First come named turns, each shown by rows before and after it. For each pair of rows after them, which turns, in which order, take the first row to the second? The first pair is done for you.
J_290 (before |-> after):
[-26.1 -18.1  -8.3 -11.4 -20.9   4.0 -37.6  -2.9 -17.8  -9.0  26.7 -20.9
  -6.3 -20.8  -5.5  18.6 -19.0 -21.9  14.5  -3.0  17.7  29.8   5.4   6.3
 -33.3  11.2  -8.9   3.0  29.1   6.4  32.4 -18.4  38.4 -21.4  26.6  -7.3
  15.9] |-> [-28.7 -17.4   8.4 -27.3 -31.3  15.2 -28.6 -11.8 -28.1  -0.9  23.4 -23.8
   4.8 -13.3  -2.6  17.1 -23.6 -12.5  10.2 -10.5   8.6  33.1   0.2  15.4
 -45.6  15.9 -16.3 -13.2   9.5  17.5  28.7 -10.9  28.7   6.0  10.5  -5.0
  16.2]
[ -1.3  16.6  -0.5   3.4 -10.4 -13.8  -9.1   3.3  -1.7  -8.1  -0.9 -10.0
   9.7  23.4  19.3   3.5   1.1  12.4  -2.2 -12.4 -23.7 -12.6 -15.0 -13.5
  -5.6 -15.3  -8.4  -6.5   9.3  -0.6   0.3   9.0  -6.7  31.7 -20.5 -14.3
  -9.2] |-> [ -1.5  10.6 -17.7  24.1  -1.7 -22.6 -17.5  10.4   9.2 -15.1  -1.4  -9.1
  -2.1  15.5  11.1   0.8  -1.8   1.1   6.0   5.7  -6.5 -20.4 -11.8 -18.4
   6.9 -18.7   0.0  14.7  28.4 -13.2  -0.7  -0.3   8.0  -3.2  -7.0 -17.6
  -2.9]
[ -7.3   4.7 -11.1  -3.4   4.0  10.0  -3.8   3.5  -3.5 -21.0 -21.9  -4.5
   1.8  22.1  -0.5   6.3 -13.9 -15.9  -1.6  11.8  24.0   7.5  11.3   3.7
 -14.4   2.2  -5.0  -7.2  17.3  16.7  -9.5  -7.8  17.0  -3.2 -19.4  -0.8
   2.9] |-> [ -7.5   7.6  -6.2  -7.5   3.8  11.1  -2.3   0.1  -5.4 -20.7 -20.8  -3.4
   1.0  24.9   3.4   7.8 -13.1 -12.9  -3.3   9.2  19.2   7.0  12.9   3.5
 -16.2   0.7  -7.1  -9.9  16.7  20.5  -8.3  -8.8  14.2   4.4 -20.7  -1.4
  -0.3]
J_967 (before |-> after):
[ -9.1  29.0  -1.7 -11.4   3.4  -4.8  -2.3  11.5 -20.1  -5.5   0.2  -6.0
  -1.1  -5.1  19.9   0.1   8.3  -4.7   1.4  -8.0  12.2   3.1  16.6  -1.2
 -21.4  18.1  -9.8   3.6   3.9  19.4  16.9   8.4  -3.8   5.4  -3.8   6.5
 -10.4] |-> [ -7.1  30.6  -4.4  -8.1  10.9  -8.1  -8.9  13.2 -14.1 -19.7  -1.4  -3.2
   5.5  -2.3  18.0   1.0   3.7 -11.4  -0.8  -3.4  13.9  -1.6  18.9  -1.5
 -15.9   6.7  -9.8  11.4  12.7  11.8  18.3   9.7   0.5  -0.6   1.8   6.1
  -6.5]
[ 11.4   3.3 -10.2  11.8   9.3  -3.7  -3.9  -4.9   0.6 -15.5  -0.6   4.2
   3.3  -3.1   1.6   3.7  -0.2   6.2   2.2   2.5  -5.5  -1.2  -1.1  -4.4
  11.8 -17.9  13.9  13.0   8.8 -13.4   3.4  -4.6   5.5  -0.4  10.1  -5.6
   2.8] |-> [  5.9 -10.3  -3.1   3.8   6.7  -1.2   4.7 -12.8  -0.4  -6.2  14.0   4.7
  -0.6  -9.7  -5.2  10.5  -2.6   2.4   1.8   1.1  -8.7   9.9   1.1 -11.1
   9.9   4.8  10.9  10.9  -6.4  -8.4   0.4  -5.8   4.9  -9.5  13.9   6.1
   4.0]
[-24.8 -21.4   1.9   9.4   5.1 -51.3  10.6  32.7  11.4   0.9  -1.4  -1.7
   3.7   1.7  -7.7 -18.3 -28.0  18.6 -29.2 -34.6  -4.9 -21.1 -20.0 -11.7
  -4.3   4.4  12.0  -8.1   6.9  15.5  16.9 -17.1 -17.5   8.3 -22.7 -26.8
 -11.4] |-> [-21.4 -21.6   1.7  11.9  18.0 -48.3   4.2  30.9  23.9 -21.8   0.6   2.6
   9.4   2.6 -21.0  -8.7 -29.7   6.2 -33.5 -28.5  -3.3 -21.9 -16.8 -11.6
   5.5   2.9  12.7   5.2   9.9   5.0  16.6 -19.0  -6.7  -5.9 -11.2 -20.2
   0.0]
[ -7.9  28.2   3.7  26.4  26.5  -8.1  -0.1 -17.0 -19.2 -24.2  25.6   9.7
  -0.8 -14.2  16.8   1.4   5.9   1.5  33.8 -15.9 -12.7  11.8  31.1 -40.9
  34.7 -16.9  27.0  -6.7  52.4  -6.5 -17.4  -5.2   0.0  -4.0  -8.7   8.0
  -7.8] |-> [-10.0  19.2  10.6  19.5  26.6  -2.7   8.7 -21.3 -15.9 -17.9  39.3  10.4
  -3.4 -19.2  11.3   7.5   6.1  -5.1  35.8 -14.5 -18.6  19.4  30.5 -45.2
  36.1  -0.6  24.5  -5.4  39.2  -5.6 -20.3  -6.4   2.0 -12.9  -6.4  14.1
  -2.7]
J_783 (before |-> after):
[ -0.9   4.3  11.8  -9.5   6.4  14.4   1.9  -0.9  14.4 -15.0   0.0  18.9
  19.7  13.9  -7.9  -0.2  -3.7 -12.5 -17.8 -14.4 -11.6  -3.4   4.5   0.4
  10.6   1.7 -10.7  -2.6  -2.1  -4.4  15.5   3.5   1.7  12.9  17.4   4.8
   5.6] |-> [  1.8   5.8  10.8  -8.8   8.2  13.7  -1.9  -1.2  13.2 -15.8  -1.6  18.9
  24.5  15.9  -7.5  -1.5  -2.9 -13.8 -17.3 -15.4 -13.1  -3.9   3.4   0.4
  12.2  -2.6 -11.4  -4.0  -0.7  -8.4  15.2   7.9   1.9  16.4  15.9   5.1
   5.5]
[ 23.3 -13.9   0.6   3.9   1.5  -2.9 -13.5  -8.4  17.5 -11.4  24.6   8.3
  13.1  15.5 -12.4 -15.0  13.9  -1.3 -24.7  -3.9  -6.5 -20.9 -10.8  12.1
  17.4  -8.2 -12.0   4.1  -7.2  -8.7   1.2  10.8 -10.2   0.8   3.1  18.6
  15.0] |-> [ 17.9 -19.7   5.0  -0.1  -2.6  -2.5 -10.0 -12.0  19.1  -7.8  26.8   6.2
  11.8  11.4 -13.8 -14.2  12.2  -4.4 -24.9  -2.2  -8.0 -13.5 -10.8   8.4
  12.2   2.3 -13.6   4.9 -14.7  -6.4   0.8   5.3 -10.1  -4.3   4.4  23.0
  16.7]
[-26.3 -16.9  -4.6   2.6  -2.0   0.4 -11.1  16.8  11.0  28.4  10.2 -40.8
 -12.2  -9.2  -3.1 -17.7  -0.6  11.2  31.7  10.3  -2.7  12.8  25.2 -18.9
   2.4  37.8   3.2  -6.5  -2.5  32.3   4.4 -17.1  11.1 -12.9  -8.4  29.7
   4.2] |-> [-28.3  -3.8  -5.3  -2.6   7.0  -2.2 -19.2  23.2   4.4  12.5   6.3 -41.7
  -9.8  -5.6   7.9 -12.3  -1.3   7.3  31.5   7.4   4.0  12.2  35.4 -11.4
  -4.6  35.4   0.0  -1.9   8.6  39.7  11.7 -18.0  13.6 -10.3  -8.4  25.1
   4.9]
J_111 (before |-> after):
[  6.8 -21.6   3.5   9.8  22.2  -2.0  -7.4  -8.4  18.7 -14.4   4.8  12.1
  10.5   0.3 -18.7   5.0  -2.8   2.0 -19.9  -3.3 -12.2  -9.0  -9.6   0.4
  26.3 -25.1  -2.4  16.3  -9.4 -43.0   0.6  13.7  -7.9 -10.7  -1.2   8.6
  17.7] |-> [ -4.3  -5.8  18.9 -12.4  20.9   7.5 -10.6  -8.2   8.5 -31.3  -4.1   8.5
  26.6  11.5 -12.6  14.0 -15.8   0.8 -28.6  -8.0 -10.2  -7.5  -6.5  16.7
   7.9 -18.0 -14.2  11.7 -18.1 -23.9  12.7  15.4  -6.8  12.7 -13.9   6.4
  22.2]
[ -0.2  14.8  29.4 -34.9   9.7  16.9  -0.5   3.5 -12.7 -44.9   2.9   9.6
   9.8  17.3  -5.6  35.6 -18.1  -1.8 -29.0  -0.8  -8.2  26.1   5.1  14.1
  -6.8  20.9  -4.7  14.2  -7.7  11.0   7.1  -7.5  27.1  17.2   0.3  14.5
   8.1] |-> [ -8.1   3.9  23.5 -28.7  -4.6  16.1  19.8  -1.2 -22.9  -7.3  15.0   3.7
 -10.4   1.4   5.1  28.2 -11.6   3.4 -14.9  -3.1  -7.5  36.8   7.6   1.7
 -13.6  48.2  -3.2  10.1 -16.9  31.0  -1.2 -13.2  24.1   5.2   3.2  14.1
  -1.1]
[  5.5  -4.4  -1.8   5.0   3.8  -2.0  12.6  -1.7  -4.7  17.9  10.4  12.7
  -3.7   1.6   0.6   2.6  18.9  -9.4  10.2  -7.7 -16.0  19.0   3.5  -8.8
   6.3  16.0  20.7   1.6 -15.7   4.6  -4.8   9.9 -12.2  -2.9   4.2  -2.5
  -2.5] |-> [ 12.6  -6.7  -5.6  13.0  12.1  -7.4   3.8  -0.9   3.7   9.7   9.1  18.6
   0.7   4.8  -3.5   1.3  22.1 -10.4   5.3  -6.0 -17.5  15.1  -0.6  -5.4
  15.8   5.9  24.9   4.4 -10.9  -6.4  -3.8   8.5 -10.0  -7.2   8.7  -2.6
   2.7]
Pairs:
(2 to 3 turns a pair)
[  2.8  -8.0 -15.1  26.0  -0.1 -16.0  -8.6   8.8 -19.6  31.1 -45.4 -23.2
 -11.9   3.5  10.7 -34.7  21.7  38.9  11.3  25.2   2.0 -23.5   3.0 -13.1
 -23.7 -17.1  23.3 -13.9  20.7 -14.7  27.7   4.9  -3.6  -6.6   7.0 -33.5
 -16.1] |-> [ -9.9 -45.9  16.6  -1.1   3.4   4.5   9.8 -17.3  -5.2  27.7  -5.2 -20.3
 -10.7 -18.4 -31.5  -1.0  16.2   3.8   6.7  25.3 -15.3  14.9  12.4 -26.5
 -16.6  54.7   9.9   5.4 -28.6  -9.7  11.2   1.5  12.4 -40.2  28.3  12.1
   4.6] => J_111 then J_967 then J_967
[  2.0  16.3   4.6   0.1   0.7  -7.6   2.8  14.9   6.7  -8.9   7.0 -23.5
  -4.9  -0.3  -8.5  -4.2  -9.1  -9.9  26.7   4.0  37.6  -4.9 -15.0  -4.9
 -17.0   2.2  17.8   5.3   1.5   1.8  -0.2 -36.3  11.5 -20.3   3.8 -13.3
   5.9] |-> [  3.9  18.2  21.7 -20.8   9.3   0.5  -2.3  10.4  10.7 -35.1   8.5 -14.2
  15.9  10.6 -16.5  12.4 -13.0 -14.5  11.6  -2.9  24.8  -1.7 -16.6   0.6
 -17.6   5.1  10.7   8.2  -9.8  -4.1   3.7 -23.0  11.8  -3.9  -1.2  -3.1
  16.1] => J_290 then J_967 then J_967
[ 10.0  -0.7 -11.3  14.1  10.0  -6.1   6.8  -6.4   9.2   5.4  -3.0  -3.0
   4.1  25.8  10.6 -23.8 -11.0   3.9  13.6 -19.5 -33.7  -1.8   6.9  18.8
   4.0 -18.4  27.6 -18.0  12.1  -9.5   9.2   9.9  -6.5  34.0 -48.6 -19.2
  -5.7] |-> [ 17.1 -20.4  -6.9  17.3  22.6  -6.1   2.3 -15.4  33.7 -17.9   9.1   4.4
  10.0  19.4 -16.4  -9.8 -12.9 -19.0   2.1 -10.3 -36.5   0.9   5.4  10.7
  21.7  -9.6  28.8   5.4   4.6 -32.6   4.0   9.2   4.8   5.1 -28.9  -2.2
   9.8] => J_967 then J_783
[ -6.9 -10.7 -34.1  33.9  -2.9 -18.8  -4.9  -1.9   4.5  26.1  -1.1  -3.0
 -38.0 -12.3  11.7 -26.5   8.3   3.5   7.9   5.0   1.1  -0.3  -2.3 -13.2
  20.7 -18.3  10.4  -3.2  11.4  -3.5  -5.1  -8.5   8.9 -20.2  15.6 -13.1
  -5.2] |-> [ -2.4   1.2 -23.6  28.7  18.0 -15.6 -26.9  -1.5  14.2 -24.2  -8.3   2.9
  -7.8   2.7  -4.3 -12.9  -2.6  -9.1 -13.2   7.0   0.5  -9.3  -2.8   4.3
  25.6 -37.5   6.5  10.7  13.0 -21.4   4.4   1.3  19.0 -13.1  15.2  -8.7
  13.0] => J_967 then J_111
[-15.2 -12.4   3.4  -5.7 -23.5   2.3  26.3  -6.5 -11.9  36.3  21.0  10.7
 -19.0  -5.7  14.8  -0.9   6.4  11.5  10.5  -9.7 -10.9   8.0   5.0 -36.1
 -15.4  32.1   2.5 -11.9 -12.6  17.9 -19.4  -2.9  -2.2  -1.1  -9.0   8.1
  -9.5] |-> [-26.7  21.8  -0.8 -10.3  -8.1  -5.3  14.8  10.2 -27.0   3.5  16.7   9.2
 -12.6   1.4  31.2   9.7   1.3   4.4  14.9  -8.8   2.5   3.9  24.7 -26.5
 -32.6  32.8  -2.1   1.3   9.0  34.0  -3.8  -6.8   5.5   4.8  -7.2   2.7
 -11.5] => J_783 then J_783
[ -0.6  -3.1   1.9  36.0 -18.3 -16.3   7.5  11.9  14.4  52.9 -10.0   1.7
 -35.0  -5.7  -7.9  -3.1  12.0  -7.2  17.3  -4.0  20.0 -12.2  -4.4 -10.6
  -1.0   0.1   4.9 -15.3  -4.6  -2.9 -20.9  -6.1  10.3 -31.3  -3.1 -27.9
  -9.0] |-> [ 12.1  23.5  24.8   7.3  -2.8  -1.7 -16.1   5.1  16.1  -1.0 -31.0   7.1
  14.6  24.8 -14.6   7.9  -3.8  -6.0 -15.1 -11.1  10.9 -25.6 -14.4  22.2
  -8.5 -34.6  -6.3 -24.5 -12.6 -15.4  -3.5  14.2  12.0  15.9 -27.2 -30.7
   3.5] => J_111 then J_111 then J_290
[ -2.7  44.8 -11.3   0.0  24.7 -18.6 -21.2  20.6  -3.7 -35.4   1.2   1.3
  -3.1  16.1  25.2  24.4   3.9  -5.8 -12.4 -11.9  -7.3  -7.9  14.9  -0.9
   5.6 -17.2  11.6  11.6  30.1  -4.8  13.4   5.7  -3.2  12.9  10.5  -9.8
  -8.3] |-> [  2.0  44.4  -1.4  -8.1  14.0 -11.2 -18.6  14.6  -6.9 -26.7  -9.8  -0.3
   9.0  26.7  25.0  19.1   3.4   7.4 -17.9 -18.9 -15.0 -10.3   4.9   6.5
   1.8 -26.0   9.3  -3.4  16.3  -3.7  12.9  12.7 -10.7  38.3  -2.9  -9.8
 -10.9] => J_783 then J_111
